A single turn carries every row of the set below to another of its rows. Some are shown first; where does it send the rows asked next?
pur: [-17, 22, 10, 19, 18, -6, 30, 10, -4, -8, 2, 7, -7, -4, -12, -34, -11, -27, 10, 1, 11, 4, -17, -5, -2, 7, -1, -9, -4, -2, -27, -27, -1, 23, 1, 18, -16, -4, 7, -1, -12, 1, -10, -24]
fam: [7, 28, 20, -5, 36, -43, 7, -7, 19, -5, 10, -6, -1, -5, -6, -31, -9, -2, 20, -11, -10, 7, -5, -10, 10, -11, -30, -2, 7, -29, -27, -2, -7, 18, -13, 29, 5, -12, -6, -6, -7, -7, 13, -13]
Beza: [3, 32, 30, -13, 34, -33, 4, -12, 12, 0, 8, -7, -3, -5, -5, -31, -7, -5, 14, -6, -16, 7, -4, -9, 19, -11, -20, -12, 10, -34, -19, -2, -3, 10, -12, 22, 3, -12, -7, -13, -12, 5, 8, -26]
nog: [2, 29, 16, 12, 18, -18, -2, -5, -8, 3, 17, -21, 4, -9, -28, -31, 1, 1, 32, -21, -11, 27, -3, -30, 6, 6, -27, -6, 15, -1, -3, 1, 6, -6, -31, 17, -20, -27, 2, 12, 2, -17, 17, -41]
damip: [4, 34, 14, 10, 15, -17, 3, -2, -8, 4, 16, -19, 11, -10, -29, -35, 7, 4, 29, -21, -9, 22, -2, -25, 9, 3, -22, -9, 9, 0, -5, 2, 10, -5, -31, 16, -21, -16, 1, 7, 2, -20, 14, -45]
nefe: [-8, 13, 29, 7, 32, -28, 11, 7, 1, 22, -16, -15, 1, -12, -41, -37, -17, -15, 11, -16, -13, 12, -4, -30, 18, -10, -2, 4, 7, -20, -25, -15, -16, 4, 12, 42, -43, -37, 4, -3, -11, -11, -10, -20]
Kagum: [4, 18, 12, 10, 48, -29, 6, 30, -1, -11, 5, -28, 4, 10, -25, -13, -27, 8, 26, -15, 10, 39, 13, -26, 22, -2, 5, -14, -6, -36, -22, -2, 6, 8, -19, 17, -27, -19, 15, 9, -1, -3, 5, -24]
zil: [-5, 38, -2, -6, 30, -29, -1, 6, 2, 23, 15, 24, 22, -2, -35, -36, -3, -9, 26, -9, -2, 14, 17, -3, -1, -8, -34, -19, -2, -14, 0, -12, 14, 13, 2, 13, -34, -19, 17, -3, -16, -2, 2, -33]
bidoz: [6, 15, 7, 20, 38, -29, 21, 29, -1, 5, 6, -25, -5, -7, -35, -10, -24, 9, 44, -1, 20, 20, -4, -28, 8, -2, -1, -2, 5, -28, -9, -4, 7, 1, -9, 16, -26, -7, 28, 13, -19, 9, 1, -33]
Tobet: [-6, 10, 27, 25, 39, -34, 10, 22, -2, 6, 5, -24, 1, -7, -33, -8, -30, -4, 39, -9, 28, 17, 2, -33, 4, 0, 2, 7, 14, -22, -8, 1, -2, 2, -2, 12, -27, -19, 12, 9, -11, 17, 5, -32]
piro: [-16, 32, 0, -2, 38, -17, 18, 8, -21, 21, 15, 21, 16, -2, -40, -24, 0, -13, 27, -4, -14, 28, 9, -4, 15, -10, -25, -25, 11, -21, 4, -7, 2, 6, -1, 21, -26, -14, 11, -2, -23, 9, 8, -38]
basa: [-2, 11, 15, 5, 29, -33, 13, 14, 3, 23, 0, -8, 1, -7, -26, -23, -34, 2, 8, -2, -24, 7, -1, -1, 14, 5, -12, 6, 0, -31, -32, -30, 0, 11, -7, 36, -41, -15, 26, 12, -17, -18, -3, -35]
sot: [-4, 26, 29, -11, 40, -28, 6, -5, 4, -7, 11, -11, 0, -7, -10, -29, -9, 2, 8, -10, -20, 24, -16, -17, 22, -10, -24, -18, 9, -38, -19, 1, -5, 7, -20, 37, -3, -20, -10, -11, -16, 8, 9, -24]
Mazip: [-22, 17, 7, 22, 19, -14, 24, 6, -3, -16, 4, 1, -7, -1, -11, -36, -21, -25, 8, -6, 10, 9, -24, -12, -13, 15, -22, -3, -8, -6, -30, -26, -3, 18, -1, 30, -21, -14, 11, 11, -18, 7, -10, -13]
Dunu: [1, 32, 18, 12, 12, -24, -1, -1, -2, 4, 20, -18, 18, -7, -23, -37, 2, 3, 25, -20, -7, 16, -2, -23, 2, 8, -27, -5, 8, -1, -6, 0, 12, 1, -33, 15, -26, -15, -2, 9, 3, -20, 14, -47]
Roz: [-14, 29, 2, 6, 36, -40, -6, 7, 1, 13, 15, 21, 28, -4, -39, -32, -10, -12, 25, -24, 7, 22, 14, -13, -9, -6, -44, -8, 1, -7, -8, -10, 0, 15, 5, 25, -35, -33, 7, -1, -8, -6, 9, -17]
lopen: [-1, 14, 17, 10, 34, -34, -4, 13, 10, 23, -6, -13, -7, -9, -25, -36, -23, -5, 10, -8, -21, 14, -9, -21, 12, 3, -12, -1, 4, -27, -21, -34, -3, 17, 2, 39, -49, -38, 17, 0, -13, -17, -10, -19]
Dafi: [-19, 19, 10, 25, 20, -11, 18, 9, -1, -21, 1, 0, -8, 2, -12, -37, -15, -23, 7, -8, 7, 6, -23, -14, -10, 16, -20, 1, -7, -10, -35, -30, -6, 18, 1, 30, -18, -16, 19, 5, -16, 5, -4, -18]
fope: [-29, 19, 9, 21, 27, -6, 16, 1, -16, -19, 1, -3, -17, -7, -16, -27, -23, -18, 6, -15, 5, 24, -23, -16, 1, 15, -18, -10, -2, -4, -29, -29, -6, 6, 2, 30, -16, -25, 17, 2, -19, 14, -6, -15]
div: [3, 20, 16, 10, 42, -39, 4, 16, 3, -11, 0, -31, 4, 13, -25, -17, -32, 0, 32, -21, 17, 25, 22, -28, 11, -3, -7, 1, -4, -32, -26, 4, 2, -1, -6, 13, -23, -18, 16, 17, -2, 1, 5, -16]
tati: [-15, 23, 13, 20, 18, -3, 26, 10, -2, -13, 0, 5, -8, 1, -12, -37, -8, -26, 9, 1, 6, 0, -17, -7, -1, 10, -2, -4, -4, -9, -31, -28, -3, 19, 1, 20, -13, -6, 16, -1, -15, 4, -5, -28]
terad: [-11, 29, 2, -9, 39, -13, 11, 8, -16, 22, 17, 23, 18, -5, -45, -22, -6, -10, 26, -5, -11, 33, 13, -5, 8, -10, -26, -24, 5, -18, 2, -3, 6, 3, -6, 22, -28, -24, 14, 3, -19, 4, 7, -40]
votok: [-26, 17, 14, 25, 28, -2, 14, 7, -12, -23, 0, -3, -14, -3, -16, -30, -16, -21, 5, -14, 3, 21, -24, -19, 2, 15, -13, -5, 0, -9, -33, -29, -11, 9, 2, 32, -15, -26, 19, -2, -16, 11, -1, -19]
nek: [4, 24, 26, 4, 35, -37, 0, 15, 10, -3, -1, -29, 7, 19, -19, -32, -23, -11, 28, -12, 17, 14, 19, -32, 6, -4, -2, -5, -5, -37, -14, 6, 9, 3, -5, 7, -33, -17, 6, 14, -6, 9, -8, -22]
vikin: [-25, 24, 13, 18, 26, 3, 22, 5, -16, -10, -2, 3, -16, -10, -17, -26, -13, -21, 8, -8, 6, 19, -17, -8, 14, 8, 3, -16, 1, -1, -25, -30, -4, 12, 3, 19, -11, -16, 12, -10, -13, 8, -7, -26]
Tir: [-10, 39, -5, 2, 29, -37, 6, 6, -2, 21, 15, 22, 22, 2, -28, -37, 0, -12, 26, -9, -4, 9, 14, -1, 1, -6, -38, -17, 3, -17, 0, -17, 8, 17, 6, 14, -32, -8, 13, -4, -19, 2, 4, -28]
rek: [5, 22, 22, 4, 41, -27, 2, 29, 6, -2, 3, -27, 7, 15, -19, -28, -18, -2, 22, -6, 10, 28, 10, -31, 17, -4, 10, -21, -6, -41, -9, 0, 13, 12, -17, 11, -37, -18, 5, 5, -6, 4, -7, -29]
biko: [-20, 19, 6, 3, 45, -24, 5, 9, -15, 13, 17, 20, 25, -7, -50, -18, -13, -13, 25, -20, -1, 41, 10, -15, 0, -7, -36, -13, 8, -11, -6, 0, -7, 6, -4, 34, -29, -38, 5, 4, -11, 1, 16, -24]
nom: [-22, 21, 17, 20, 25, 7, 22, 8, -12, -15, -3, 2, -14, -4, -18, -30, -9, -24, 7, -5, 2, 15, -19, -12, 11, 8, 5, -10, 2, -8, -30, -27, -8, 11, 2, 23, -10, -16, 16, -8, -15, 9, -2, -30]
rosaz: [-10, 18, 28, 26, 34, -42, -4, 25, 5, 3, 5, -28, 11, -6, -27, -22, -24, 3, 26, -18, 30, 13, -4, -38, 4, 2, -3, -3, 5, -23, -5, -8, 8, 6, 0, 12, -41, -18, 10, -6, -13, 19, -4, -32]
suvi: [-1, 27, 19, 14, 16, -25, -6, -4, -5, 2, 21, -20, 11, -6, -22, -33, -3, 0, 27, -21, -8, 21, -3, -27, -2, 11, -32, -2, 13, -2, -4, 0, 8, -1, -34, 17, -26, -25, -2, 14, 4, -17, 17, -42]
Das: [2, 24, 8, 21, 34, -36, 7, 33, 6, 3, 6, -27, 5, -7, -27, -24, -19, 17, 30, -10, 23, 16, -10, -33, 9, 2, -5, -12, -4, -28, -7, -13, 18, 6, -7, 15, -40, -7, 25, -2, -20, 11, -8, -34]
digim: [-9, 11, 27, 3, 27, -26, 28, 7, -6, 22, -9, -11, 10, -10, -42, -25, -28, -8, 10, -8, -16, 6, 3, -10, 21, -8, -3, 11, 3, -23, -36, -10, -13, -2, 3, 39, -34, -13, 13, 10, -15, -12, -2, -35]
binid: [-19, 28, -1, 15, 38, -46, -1, 8, -4, 10, 16, 18, 24, -1, -33, -30, -8, -15, 26, -23, 3, 23, 8, -13, -7, -3, -50, -8, 9, -11, -6, -15, -5, 19, 8, 28, -33, -26, 5, -1, -12, -1, 13, -11]
ter: [1, 22, 18, -4, 42, -38, 9, 1, 11, -13, 13, -10, 2, -8, -11, -28, -11, 4, 13, -14, -14, 23, -17, -18, 13, -9, -34, -10, 5, -34, -28, 0, -10, 16, -21, 44, 0, -20, -8, -5, -10, -4, 14, -11]
buz: [-24, 21, 3, 10, 47, -26, 10, 9, -22, 10, 16, 17, 19, -5, -44, -18, -8, -15, 26, -18, -6, 42, 4, -16, 7, -7, -37, -16, 16, -15, -2, -6, -11, 7, 0, 35, -27, -32, 3, 0, -15, 7, 17, -20]

binid turns into Tir
Kagum turns into div
Now these:
Beza turns into sot
lopen turns into basa
Dunu turns into damip
Tobet turns into rosaz
fope turns into Mazip
nom turns into votok
biko turns into Roz

